In the rows, 128 means zero.
Where one turn sends some rows of the set: a few examples, then the rows asked:
J729: [ 95 140 162 141  81 122 118 150 110 116 149 102 140 121 135  92 142 160
 131 129 104 122 163 146 123 119  99 130]
J843: [ 96 116 169 146  94 121 121 120 116 133 137  89 143 115 134  99 138 141
 130 129 105 111 173 138 149 110 110 157]
J392: [164 113 130 152 160 123 127 115 135 100 124 136 131 136 152 177 142 138
 125 125 143 144 112 110 115 143 130 120]
J820: [148 158 127 141  62 143 128 143 122 122 127 107 127 118 121 130 120 136
 117 128 117 113 178 122 163 115 136 113]
J948: [110 106 148 133 158 117 140 140 116 130 144 169 137 117  95 139 139 137
 128 152 113 132  85 114 108 114 119 137]
J323: [122 110 119 142 166 130 134 129 152 101 140 163  98 125  99 137 119 140
 129 145 127 118 109 132 134 154  98 155]
J72: [124 129 123 150 155 106 148 145 145 117 123 175 129 123 115 154 137 149
 133 149 111 111  87 118 126 114 112 157]
J363: [162 111 118 135 152 128 126 120 130 108 129 141 137 141 142 175 135 138
 123 121 147 151  99 115  97 137 132 118]
J358: [142 141 106 105  55 147 130 135 118 150 121 110 134 120 108 136 114 122
 122 120 127 135 153 126 151 104 146 133]
J9: [161 101 116 146 156 131 126 110 129  96 126 142 129 126 148 180 136 133
 113 133 129 123 121 119 104 135 126 104]
J623: [117 134 129 128  71 135 130 145 141 159  98 105 158 122 102 128 102 124
 130 116 136 120 159 136 152 119 145 110]
J933: [102 114 133 144 170 109 143 146 134 106 120 172 115 107 107 144 131 142
 132 154 113 117 112 125 122 145 105 133]
J921: [110 130 152 133  64 128 129 142 122 149 124  97 142 101 120 139 133 127
 130 123 118 143 165 135 168 129 147 105]
J837: [148  87 123 143 164 126 126 105 144 117 113 135 143 133 139 177 126 125
 125 123 147 132 111 124 110 145 133 115]
J954: [110 124 115 105  83 143 117 127 113 138 130 113 141 134 107  87 110 137
 124 126 117 107 155 144 108  96 101 163]
J276: [128 135 112 106 139 122 122 104 134 160 130 153 110 128 141  68 101 114
 117 131 128 117 147 135 113 123 124  97]
J83: [118 143 127 127  65 140 125 155 144 147 113 106 149 129  99 122  99 133
 133 111 145 129 158 143 145 136 137 101]
J578: [109 144 135 111  92 123 120 139 116 146 122 105 144 149 116  84 118 147
 139 115 134 141 144 125 122 106 111 183]
J147: [140 162 139 136  75 135 128 147 115 123 115 103 123 120 121 126 125 135
 123 124 127 132 182 110 168 126 143 117]
J638: [111 148 130 122 111  87 132 123 150 180 140 150 135 119 177 102 137 134
 141 120 116 143 110 154 123 118 130 104]
J85: [148 150 119 124 118 107 127  92 150 164 158 138  98 128 180  99 137 128
 127 123 117 143 128 136 159 119 128 143]
J424: [108 110 120 111 126 112 121  93 155 171 146 139 107 108 159  93 116 110
 129 124 120 131 140 165 138 145 122 107]
J945: [161  90 112 132 157 136 126 102 128 111 122 139 134 130 137 177 130 123
 116 130 140 134 113 117 102 132 133 118]
J624: [118 150 117 120  78 132 121 139 107 107 137 114 118 123 135  98 132 154
 123 134 101 111 171 137 122 107  94 159]
J971: [148  94 129 146 150 128 124 117 128 103 135 140 140 123 148 181 140 137
 120 130 133 134 109 129  96 139 127  92]
J350: [151 104 118 141 151 125 126 125 142 107 121 143 147 137 142 175 128 140
 126 121 145 137 101 129  90 144 126  99]
J932: [124 161 146 139 130  97 129 128 129 153 142 155 128 121 172  82 136 138
 123 135 109 120 142 130 120 113 127  75]
J900: [118 147 136 128  94 118 125 127 114 125 124  99 123 129 140 100 136 146
 134 127 111 127 170 120 150 107 109 191]
J751: [134 113 150 154 147 124 138 129 134 126 169 159 134 128 110 146 148 147
 123 148 112 123  77 119 131 106 116 152]
J554: [116 134 144 134  54 138 124 146 129 138 142  99 140 104 119 137 130 135
 128 120 118 136 161 149 159 134 137  95]
J254: [115  99 147 132 168 134 131 127 114 108 160 160 106 113  93 131 134 135
 120 155 119 137 106 116 121 142 110 137]
J23: [126 115 133 168 153 120 139 130 169 112 147 158 123 128 115 151 131 151
 133 142 119 108  90 139 145 133 101 155]
J399: [135 132 149 149 139 118 120  87 154 158 156 130 110 129 166  79 120 123
 120 125 124 114 152 139 159 131 125 105]
J41: [136 151 112 102  61 144 125 147 115 144 124 108 126 125 106 128 114 127
 128 117 136 155 155 122 147 124 144 131]
J922: [ 78 135 145 127  84 110 122 155 134 139 120 104 153 130 127  96 125 157
 151 113 126 133 145 158 120 129 102 150]
J732: [127 150 106 100 120 106 129 114 116 148 142 161  94 105 172  93 135 123
 121 139 100 136 144 134 118 120 121 103]
J622: [150  93 139 151 160 124 126 107 136 111 129 129 140 129 149 179 141 131
 124 123 142 145 111 118 118 146 136 112]
J749: [127  95 144 144 154 140 127 117 145 124 174 151 121 133  92 136 126 138
 123 141 130 129  83 133 131 135 107 151]
J760: [143 161 128 129 127 106 128 112 157 179 138 147 134 153 161  77 116 132
 130 116 137 130 115 129 129 103 134 124]
J688: [ 82 106 137 127  86 124 123 124 135 146 116 102 151 117 121 102 115 137
 136 121 112 103 160 166 130 116 102 155]

J971 goes to J9
J399 goes to J85
Where do these go?
J624 goes to J954
J41 goes to J83
J948 goes to J933

